Small tables with named rows and columns. After each table, cells are looked up by row and column.

nefif =
	rad	kul	govir	lep	nulubus	moma	zibani
lotul	482	453	398	496	547	211	485
zirul	348	608	584	540	564	734	494
dege	671	356	438	374	670	265	463
rozona	419	577	774	369	689	474	482
lebo	269	478	527	443	692	437	483
bom	462	502	267	388	432	421	521
kigidom	663	510	459	434	514	590	537
sova	409	481	359	396	324	296	465
sufe	631	455	427	453	468	548	517

What is the nulubus of sufe in nefif? 468
What is the govir of zirul in nefif? 584
What is the rad of lebo in nefif? 269
What is the moma of zirul in nefif? 734
What is the moma of sova in nefif? 296
What is the zibani of sova in nefif? 465
What is the govir of sova in nefif? 359
What is the rad of sufe in nefif? 631
Which row has the largest zibani? kigidom

zib
fields: mik, fupun
vot: [2, 226]
ladinoz: [12, 211]
nedozi: [173, 44]

vot, fupun => 226
ladinoz, fupun => 211
nedozi, mik => 173
ladinoz, mik => 12
vot, mik => 2
nedozi, fupun => 44

pifov =
|  | vonosel | nid | kat | kor | mit | zag | ruru | bakig | bazez | tabe |
|---|---|---|---|---|---|---|---|---|---|---|
| koramu | 4.4 | 4.2 | 1.7 | 3.6 | 1.9 | 3.0 | 5.6 | 5.0 | 6.9 | 4.7 |
| durativ | 6.2 | 5.4 | 5.9 | 4.8 | 9.5 | 6.5 | 3.5 | 8.2 | 4.4 | 3.9 |
| vute | 5.8 | 6.8 | 8.8 | 6.4 | 9.3 | 8.6 | 4.1 | 7.3 | 2.4 | 5.6 |
| disi | 4.7 | 4.2 | 1.5 | 3.3 | 3.0 | 3.2 | 5.1 | 6.0 | 6.9 | 4.2 |
| tiz | 4.7 | 6.7 | 8.1 | 6.6 | 5.5 | 7.6 | 5.5 | 5.1 | 2.9 | 6.6 |
| nug | 5.5 | 6.7 | 8.7 | 6.6 | 8.0 | 8.2 | 4.7 | 6.2 | 2.7 | 6.0 |
| bivutal | 4.1 | 5.4 | 3.4 | 4.2 | 2.6 | 4.9 | 5.4 | 5.9 | 5.2 | 5.4 |

bazez of bivutal = 5.2
ruru of durativ = 3.5
kat of koramu = 1.7
kor of koramu = 3.6
kor of durativ = 4.8
bazez of tiz = 2.9
kat of durativ = 5.9
mit of tiz = 5.5
bazez of durativ = 4.4
mit of vute = 9.3
zag of bivutal = 4.9
nid of vute = 6.8
zag of durativ = 6.5
bakig of disi = 6.0
tabe of nug = 6.0

Table bibu
,ked,refek,gif,ral,bap,bef,kipal,tibap,nuf
nek,151,216,161,90,133,188,210,177,204
bekis,153,66,140,244,195,94,54,123,60
lod,100,176,106,76,80,139,187,113,211
ruv,197,121,195,174,191,177,131,192,88
lel,88,186,94,89,95,118,164,104,201
sek,185,97,178,205,188,150,108,167,84
tud,96,178,98,120,122,109,142,104,182
kel,131,221,141,65,98,180,224,159,231
nunudul,145,209,155,81,122,184,209,169,203
lukal,130,192,137,102,145,147,154,146,156
nevo,133,222,145,66,100,185,230,162,235
gid,131,182,137,109,126,153,174,147,182

bekis, bef => 94
sek, ked => 185
tud, bap => 122
lod, ral => 76
nunudul, kipal => 209
nunudul, ked => 145
lod, refek => 176
nevo, kipal => 230
bekis, refek => 66
lod, nuf => 211
nunudul, tibap => 169
kel, gif => 141
kel, ral => 65
ruv, nuf => 88
nek, ked => 151
nunudul, nuf => 203
kel, bap => 98

tatek:
       liv  nakasi  zutupok  redibe  kigel  seroz
borup   79     311       45     263    607    255
gak    766     709      902     786    195    605
roge   451     172      448     133    670    108
vik    469     176      298     817     66    860
zusi   626     319      277      62    744    146
kaz    555     432      792     790    344    815
dodu   396     860      425     165    722    312
pom    437      75       50     342    786     92
tir     59     125       42     142    601    173
fuge   472     714       90     297    614    454

What is the seroz of pom in tatek? 92
What is the liv of tir in tatek? 59
What is the zutupok of dodu in tatek? 425
What is the redibe of pom in tatek? 342
What is the liv of roge in tatek? 451
What is the liv of borup in tatek? 79
What is the nakasi of borup in tatek? 311
What is the zutupok of fuge in tatek? 90
What is the nakasi of kaz in tatek? 432
What is the liv of dodu in tatek? 396
What is the seroz of fuge in tatek? 454
What is the seroz of borup in tatek? 255
What is the redibe of borup in tatek? 263

duzap:
	fivot	pibuvi	dogibul	naserim	fom	tukot	tur
rup	1.063	1.343	1.245	1.110	6.395	-1.471	1.182
vupinik	-1.032	1.471	0.789	0.346	5.194	4.576	0.976
muzunos	0.734	1.217	1.066	0.961	-3.770	9.345	1.013
marukip	0.773	1.042	0.819	1.170	4.484	4.543	1.258
rog	1.282	1.057	1.082	1.199	-7.253	9.867	1.086
non	1.395	1.285	1.319	1.222	3.709	-2.440	1.238
zaped	1.499	1.093	1.150	1.308	1.196	2.708	1.128
rigevur	2.208	1.107	1.449	1.523	-4.355	-2.622	1.307
gizep	1.760	0.872	0.941	1.530	-1.683	8.622	1.158
vus	2.962	0.983	1.331	1.913	8.106	1.682	1.212
zofur	0.850	1.075	0.912	1.104	8.186	2.666	1.095
guzazel	2.407	0.959	1.190	1.742	-1.156	6.073	1.183

naserim of rog = 1.199
dogibul of zofur = 0.912
tur of vupinik = 0.976
pibuvi of rup = 1.343
naserim of muzunos = 0.961
pibuvi of zofur = 1.075
dogibul of zaped = 1.150
tukot of vus = 1.682
pibuvi of muzunos = 1.217
tukot of rigevur = -2.622
dogibul of muzunos = 1.066
tur of rog = 1.086
pibuvi of gizep = 0.872
pibuvi of guzazel = 0.959
tukot of rog = 9.867
dogibul of gizep = 0.941

Table gilema
         voga  nosolub  zaz  duvog
bapi       56       28  119     68
naludop   154      183   96    185
lebol     102       39   45     74
vurogo     77       34   79     69
piz        80       68   79     73
kesibu    128      198  145    192
tute      189      178    9    163
nagomil    80       27   79     68
kip        89       50   68     66
solek     186      167    3    152

voga of lebol = 102
nosolub of nagomil = 27
nosolub of naludop = 183
zaz of vurogo = 79
nosolub of tute = 178
voga of vurogo = 77
zaz of nagomil = 79
duvog of nagomil = 68
zaz of kesibu = 145
duvog of lebol = 74
nosolub of vurogo = 34
voga of tute = 189
zaz of naludop = 96
nosolub of kip = 50
Which row has the largest zaz? kesibu

dis =
,nogor,bek,ton,gapadab,buz,gufela,tekede,kel
zefeva,0.489,0.003,0.515,0.777,-0.882,-0.714,-0.123,-0.099
bapimil,-0.826,0.090,-0.957,-0.714,0.571,0.616,0.220,0.452
zaduzil,0.511,0.093,0.416,0.837,-0.869,-0.780,-0.082,0.037
fipa,0.304,0.358,0.037,0.886,-0.766,-0.702,0.180,0.391
furonen,-0.319,0.785,-0.712,0.752,-0.384,-0.341,0.703,0.896
luta,-0.619,-0.429,-0.433,-0.972,0.444,0.664,-0.199,-0.084
viz,0.619,0.000,0.522,0.822,-0.923,-0.821,-0.193,-0.017
mut,0.424,0.151,0.335,0.837,-0.840,-0.728,-0.008,0.106

nogor of furonen = -0.319
gapadab of zefeva = 0.777
bek of viz = 0.000
buz of luta = 0.444
tekede of fipa = 0.180
buz of zefeva = -0.882
tekede of bapimil = 0.220
gufela of fipa = -0.702
gufela of zaduzil = -0.780
gapadab of mut = 0.837
nogor of fipa = 0.304
kel of zefeva = -0.099
Row with the largest bek: furonen

mitodap
|  | ziriv | gebo | mezub | zin | mirore | sov | sosalu | komebev |
|---|---|---|---|---|---|---|---|---|
| paf | 70.2 | 88.5 | 26.7 | 83.7 | 12.0 | 55.6 | 14.9 | 76.2 |
| salado | 19.5 | 82.3 | 63.3 | 98.5 | 41.3 | 55.8 | 59.4 | 91.0 |
| nofo | 78.2 | 56.3 | 80.1 | 55.4 | 36.9 | 36.7 | 23.5 | 51.8 |
| vab | 15.0 | 75.6 | 32.6 | 95.1 | 17.6 | 41.4 | 52.3 | 64.1 |
| fik | 36.1 | 24.3 | 71.5 | 28.8 | 32.1 | 45.2 | 22.2 | 62.2 |

komebev of fik = 62.2
zin of fik = 28.8
sov of fik = 45.2
sosalu of fik = 22.2
ziriv of nofo = 78.2
gebo of vab = 75.6
sov of paf = 55.6
zin of nofo = 55.4
gebo of fik = 24.3

beziged =
,kan,numo,pasomug,mel,zugef,zepivaf
voko,140,147,176,177,48,180
duzos,169,155,206,200,29,202
renavi,105,122,97,117,101,126
pazega,130,142,137,111,101,120
pes,79,79,58,81,132,82

pes, zugef: 132
voko, kan: 140
duzos, zugef: 29
voko, numo: 147
pes, kan: 79
pes, mel: 81
pes, pasomug: 58
voko, zugef: 48
pazega, zugef: 101
voko, pasomug: 176
renavi, zugef: 101
duzos, zepivaf: 202
duzos, numo: 155
pazega, pasomug: 137
pes, numo: 79
Row with the largest pasomug: duzos

vomob:
,fadub,babefur,doz,dafumab,bil
mezivu,2.154,-60.889,-8.989,-9.277,18.629
purito,-40.895,30.983,1.539,17.840,56.567
volinu,-5.287,-28.423,34.582,26.047,0.496
taz,2.275,-60.744,-9.066,-10.025,17.727
vugod,-25.504,-25.833,-23.050,-21.604,27.036
ludane,-15.646,42.128,-33.260,-16.364,27.397

mezivu, doz: -8.989
ludane, bil: 27.397
taz, doz: -9.066
taz, fadub: 2.275
volinu, bil: 0.496
mezivu, dafumab: -9.277
Row with the largest dafumab: volinu

reku:
         tigat  vodapa  fiba  mutaz  ladu
ket         59      35   171     42   175
nusapot    183     180    92    107    88
kunu        96     101    56    149    53
dun         20      18   196      9   202
kavim      204     181    30    188    31
gepemag     32      30    32    171    29
gefivub     23      31    25    175    25
fefegu      23      15   201      1   206
papo        14      20    13    183     9
bubodi     125     118   155     50   153

What is the fiba of fefegu in reku? 201
What is the ladu of papo in reku? 9
What is the mutaz of ket in reku? 42
What is the fiba of bubodi in reku? 155
What is the ladu of nusapot in reku? 88
What is the mutaz of fefegu in reku? 1
What is the tigat of gepemag in reku? 32
What is the fiba of nusapot in reku? 92
What is the mutaz of kunu in reku? 149
What is the vodapa of kavim in reku? 181
What is the ladu of gepemag in reku? 29
What is the tigat of ket in reku? 59
What is the vodapa of papo in reku? 20
What is the vodapa of ket in reku? 35
What is the tigat of gefivub in reku? 23

